In the data rows, 500 means zero.
Here are some numbered points:
tensor([583, 831, 440, 516, 248, 324, 618, 594, 333, 453, 700, 408]) 0
tensor([541, 465, 401, 582, 871, 675, 605,  34, 597, 629, 510, 853]) 1
tensor([496, 437, 524, 624, 617, 387, 372, 131, 554, 620, 447, 395]) 2
tensor([574, 528, 399, 514, 593, 554, 514, 543, 518, 571, 298, 638]) 3
tensor([512, 707, 290, 146, 608, 999, 837, 962, 591,  96, 609, 578]) 4
tensor([388,  49, 541, 579, 878, 540, 355, 255, 714, 584, 464, 699]) 5
tensor([299, 567, 578, 279, 318, 789, 605, 648, 431, 352, 817, 307]) 6
tensor([474, 499, 509, 477, 386, 457, 457, 608, 470, 473, 434, 379]) 7
tensor([524, 607, 492, 502, 385, 460, 498, 563, 409, 488, 489, 418]) 8
tensor([516, 634, 646, 661, 274,   4, 508, 719, 235, 593, 305, 752]) 9
tensor([263, 395, 574, 367, 282, 479, 632, 616, 488, 371, 640, 467]) 10
tensor([462, 501, 555, 584, 397, 281, 445, 497, 451, 550, 388, 487]) 11
tensor([586, 761, 590, 578, 243, 171, 548, 477, 250, 461, 772, 249]) 12
tensor([457, 572, 412, 264, 483, 775, 701, 710, 586, 291, 640, 482]) 13
tensor([728, 436, 275, 781, 976, 445, 453,   0, 604, 753, 357, 844]) 14
tensor([  0, 405, 933, 316,   0, 386, 580, 698, 211, 198, 999,   0]) 15
tensor([568, 463, 396, 513, 649, 558, 503, 556, 539, 541, 386, 648]) 16
tensor([296, 198, 530, 401, 793, 683, 673, 317, 719, 408, 916, 623]) 17
New points follow, each followed by the numbers of its three nearest points above by angle, nearest first.
tensor([575, 664, 527, 543, 368, 464, 429, 538, 414, 501, 391, 343]) 8 7 12
tensor([556, 558, 392, 523, 545, 434, 590, 536, 398, 425, 598, 663]) 0 4 9
tensor([480, 505, 563, 364, 341, 601, 486, 800, 608, 468, 303, 449]) 7 4 13
tensor([411, 308, 667, 636, 565, 363, 306,   0, 563, 488, 963, 126]) 2 17 15
tensor([495, 444, 507, 686, 651, 422, 409,  23, 525, 578, 499, 370]) 2 14 1
tensor([373, 304, 612, 326, 739, 961, 641, 558, 694, 362, 999, 553]) 17 13 6
tensor([446, 497, 504, 441, 437, 577, 538, 587, 448, 448, 642, 480]) 6 10 13
tensor([479, 421, 605, 629, 509, 354, 387, 186, 479, 475, 787, 235]) 2 12 15
tensor([620, 990, 638, 679,   0,   0, 559, 456,  35, 475, 999,  10]) 12 0 8
tensor([314, 483, 566, 402, 345, 483, 577, 585, 509, 424, 540, 460]) 10 15 6
tensor([427, 349, 516, 443, 644, 626, 580, 420, 604, 437, 714, 587]) 17 5 1
